One turning vector, and how many steps it has turned
The counts run from 0 to 374.
[  3 -30  16  15   3  10  16 -15  18   3  23 -15 -14 -11 -30   6   8 -19
 -15 -13  -4  12 -22  10 -10 -21  28  18 -21   1  -2  15 -23  19 -16   3
  12  10  -8 -14   9]
317
[ 10 -29   0  22 -29   5   7  -9 -19   1   6  18 -17  15 -17 -17  16  31
  22   1  10 -12  -8 -19 -10  31   3  -1 -10   0  -1  24   6  12 -17  13
  -5 -27   7 -10 -27]
134
[ 13   0  12  27   4   7  42 -19  -6 -24  14   3  -1 -14 -11   1  21  -8
  -7  26   3 -20  -7   0  10   1  27  12 -38   5 -19   4  14  23   8  32
   9 -17  18   4  -1]
21
[-33 -10   1 -25  13   2  -1   1 -24  -7  20   4  14   2  10  -7  -6  -8
 -16 -19 -23   3 -14  16  30   6  14   9  24  12  -9   4 -16  -8  -3   0
   1  37 -17  14  18]
195
[ 21  -1 -10  14 -20   7   5  -5  21  13   8  -7   2   4   9  14  16   6
  -4  -4  23  11 -22  -1  -7  -8  23 -33 -17  27 -11 -12  12 -20   7 -23
  42   6  -4  -9 -14]
232
[  6  -1   7  28  28 -13  37  14 -12  -5 -13   9 -19  -3  -3   2  11  -8
   5 -20 -10 -24  23   3  -8  19  17  10  26   0   4  13  11  -3  -7  22
 -23 -10  28 -26  17]
270
[-13 -20  -1 -15  18   4   4  -9 -23   2   8  17  14 -18 -15 -20  21 -11
  11 -13  -9  20  35  27  26  -2 -21  28  -2 -12   7  11 -31  23   2  -1
 -16 -23   9  20  12]
189
[-31  -1   4   3 -13  -9   6   1  -7   1   9  -1  15  10 -17  -3 -19 -28
 -25   9 -11 -18 -32   8  22  -6 -10  -5   2 -13 -32  11 -19  15  36  16
  -6  18 -36  22  22]
107
[  5  19 -32  -2  25  17   4   1  17 -15   9   0 -13 -18 -20 -16  -9  -8
  -6 -22  -2  23  13  22 -21   2  37  17  22   5  12  -7   5 -12  -6  -3
  -6 -27  17 -10 -21]
72
[-28 -12  17   0 -37   1 -35  -5  -4 -20  -5  14   7  23  20   8 -12   9
   6  23   6 -13 -14 -27  16  -3 -12   6   0   4  -8   0  12  16   3  -1
   0  25  18  -1 -10]
220
[-13 -36   0   3  20   2  13 -13  19 -13 -25 -12   8  11  -7 -22 -17 -56
  17  16   7  -9   8  26  -8 -13 -15  23 -11  -5   4   6  -8   5  -1  -6
 -13  14  -4  23  17]
102
[  8  34 -13 -29  20  11   7  15 -12  13  35  13   5 -31   9 -17   7  20
   8 -18 -12  20  11  12  32  10   1   4  17   4   6  17  -6   0  -8   7
  10 -12  12  19   2]
280
[  6 -25   3  23  17 -30  22  -4 -14  -4  -2   9 -20  11  -6  -6 -12 -14
 -11   4  14 -19 -11   5   4 -15  28   3 -17  -9 -23 -11   8  34  25   1
 -17  27  -1   1  21]
109
[  0   6   4 -16  14  -9   4  -1  -2   9 -10  -8  15 -15  15  -7  31  33
  10  -5  -7   2  -4 -10 -19  18 -47 -25  -6   3  16  -4 -39 -20  17  -2
   9 -10 -10   7 -13]
257
[-12  -5 -41 -21 -23  14   4 -19  -4   4  32  11  18 -29  15   8  10   2
 -16   4  -6  10 -13  -5  11  -7  20 -11 -22  26 -20  -8  -2   1  14 -12
  13  29   8  -7 -11]
5
[-20 -20  -4  17   6 -11 -21  25  19   9  24  16  -3   1 -12  10 -10  -9
  24   9 -34   0 -13 -25   2 -15 -27  10   3 -14  13  -6  -6  17 -25  14
  11  -7  12   3  -8]
205
[-22 -23  -9   5 -28  24  37 -10 -21  -4   0 -14   7  14 -17 -17  23  -6
 -22  -5   3  13 -31 -11  15   5  17  -8  12  20 -16  -2   0 -22 -14   4
  14  18 -10  15 -27]
126
[ 13  -2   4   5  15  15  28  -3 -22  -6 -15   8  -5   2 -11 -29  25  22
   8 -15  12   8  17  20  -4  15   4  20  -7  -7  11  -2  -9   5 -13   3
  -2 -39  -8  19 -18]
50
[ 15 -28  13  -8 -31  15  14 -11  14 -12 -22 -30   8   8 -26 -25   5  -5
  10   2  20  -4   5   7 -31  20  -5  -7 -14   5   0  26 -14 -19  18  -2
   2   1  17   3 -11]
240
[-12 -22   5 -18   5   2   0  10 -41   6  29  -4  -1 -18   3 -15   0  -7
 -14 -25 -10  14   8   0  38   0  27  11  15   7  -2  16  -6  15 -15   6
 -14  36   4  11  20]
196
[  2 -35 -28 -37 -28   3  11 -11 -27   0  -6  -7  10  18  -8 -21   0  23
  -9 -12   9  -7 -18   6   3  12  -3  -2  -9  17   6  14 -17   4  13 -30
 -11  15 -17   4  -5]
331
[ -3  16  15  -4 -29   7  21  -8 -33  -7   0   2   9 -14   2 -20   9  17
 -17   6  -8 -27  30  -9  25  29  14 -16   1   2 -18  23   7 -12   2  32
   2  -2  34  -2  -3]
357
[  9 -37 -12 -15 -19   2   8  -5 -16  -5 -14 -12  27   8 -33 -10  -6  -2
 -10  -5   1   1  17   7   2 -12 -18  20 -35 -17  -8  -1 -20  15  14 -15
 -14  -5  28  14   0]
328
[-19 -34  -3   6  -8   9 -17   0  12  27  46  20 -14  -2  -9  -9  12  -2
  31  -9 -14   8 -10 -18  10  -8  -3  -6  19   2   7  17  -6   8 -11   3
  11  22  16 -18  -6]
203
[  9  -2 -10  -2  -4 -25  12  24 -14   4 -17 -26  -4  13  12  19 -21   9
 -16   6  -7 -38 -26 -30   8  -3  -7 -11  -8   8   1   4  10   1  -1  -3
   2  39 -14 -21  16]
337
[ 13   7 -19  12  -2  10  21   8  29  -8  10   1  12  19  -2   6  -2 -23
  -3  23 -15 -44 -29   1   4   8   0  -8 -12  24 -19  20   6  -5  10  10
  23   1 -24   0   0]
19
[  0   0  13 -21  23 -17  16 -17  -5 -14 -24   2 -16  29  23  -8  -3   5
   9  22  27 -10  -8   7 -17  11 -27  -7 -27  -4   4 -17  21 -15   3   2
 -12  23 -30  39   0]
33
[ 13  -1  21  40  -1 -11  21  -7   3  23   1 -14 -16  -3 -11 -18  26   2
  -5 -12  15   2 -11 -14 -16  31   5 -38  15   2 -12  13 -12 -10   7  14
  18 -15 -19  -1  -6]
42
[ 21  -2   8 -16  -9  -7  37 -17 -10  -1  -6  -1 -12  14 -12  -3   8  22
 -30 -13   6 -30 -10  19 -27  17  27 -19 -21  -7 -20  16 -12   1  18  14
  -3   9 -27 -14   4]
247
[ 12   3   1   1  -5   2  15   2 -11  11 -13  13  17  19  -9  -5  22  26
   4 -24  -1   9  14  37  -7  17 -12   2   8 -11  -2   6 -19 -16  -5  -3
  21 -46 -27  15 -23]
49
[  0   2 -13 -17 -30  -1   4   7  -6   9  13  31   3  31 -22   4  26  43
 -15 -15  -7 -14 -13   4  -4  -5  -7 -11  -9 -27  -8 -10   7   8  -5  17
  10 -25  25   8 -23]
137
[ 12 -32 -10  26  37 -16  -5  21   6   9  -7  12   1  -9  12 -15  15 -24
  38 -13   4   1  31  13   5  -5  -3  24   3  -1  15   1 -16  14  13 -25
 -15 -18   9 -12  10]
186
[ 20  -2 -11  26  15 -26  23  -2  -6  -3 -17   2  -3  -9  14 -11  -8 -11
  22  -1  33 -23  -5   2  -8   4 -10  -1 -23 -11 -32 -22  19   3  37   1
  13 -10  25   7  -4]
25
[ 28  -1  19  37  20 -16   6  27 -11  10 -29   9  -9  16  -5  -6  16  15
  13   0  16   4  17   4  -8   2 -23   3   1  -8  15 -10  10  13  -8 -18
   2 -49   5  -4  -1]
47
[-12  22 -18   7  37   9  -5   0  18 -31  -4   4  13  -8  10  -4  -4 -27
 -19 -16 -16   6   5  15 -10  -3  24  39  17  17   3 -25   4  -5 -15 -11
   1 -15  16  -5 -18]
73
[ -5 -19  10 -20 -25  10 -10  -2  11  -8  17  21   0  33   0  13 -23   2
  17   2 -11 -28 -16   5 -12 -10  -7   5 -27 -11 -22  -1  25  -5 -23   9
  28  20  -9  -3  -2]
224
[ -8  24  19   6  -4   7  -6 -10  23  -5 -31   1 -12  34 -11  12   0  -2
  -6  23 -13 -25  10   4 -37  -3 -17 -15  20 -11  17  -7  10 -19 -13  22
 -18 -14 -12  -7  -2]
154
[-10  15 -22  -8 -20  18 -13 -13 -12  -5 -11   3  19  -4   5   7 -33  -7
  -1 -12 -21   8  48  20   5   7   9  12  36  -5 -20   8  -4 -38  19  -8
  -4  -2   0 -14   4]
78
[ 11  12  30 -14 -13  12   5  -6   7  16  34  20 -11   8   8   9  26  33
   5   8  -8 -15  11  13   7   1   3 -12 -17 -10   7  15  16  -5 -15  30
  17   2  11  10  -2]
364
[  2  13  17   8 -10 -10  19 -15 -33 -11 -21  14 -10  -2  13  -6  -7   9
   0  18  -1 -28  31 -25  12  16   2  -6  -6  -9   0   0  34   9   3  26
 -19   8  34  -2  -1]
358
[ -2  21 -26  -3   4 -11  31  13  -6 -29 -27   1  21   3  -8 -18   6  -8
 -14  24   6 -18 -11  -4   1  -8 -10   0  -5   0  10 -15  17  -8  -6  16
 -14 -21  24  35 -15]
351
[  0  11   9  10   8  -4  26  -1 -16 -12 -12  -8 -14   2 -20 -17  38   2
 -37   3   3   4  13 -14  27  20  16  -7  22  17  25   5   1   8  -4   5
 -33  -8   7 -10  21]
266
[  7   3   1  -4 -14   5 -27   1  32 -10  14   2  -7   0  13  20 -21  14
   8  33   8  -7 -40 -27  -7  -1   0   0 -45   0   2  -6   2  21 -10   7
  11 -11 -28  -3 -20]
227
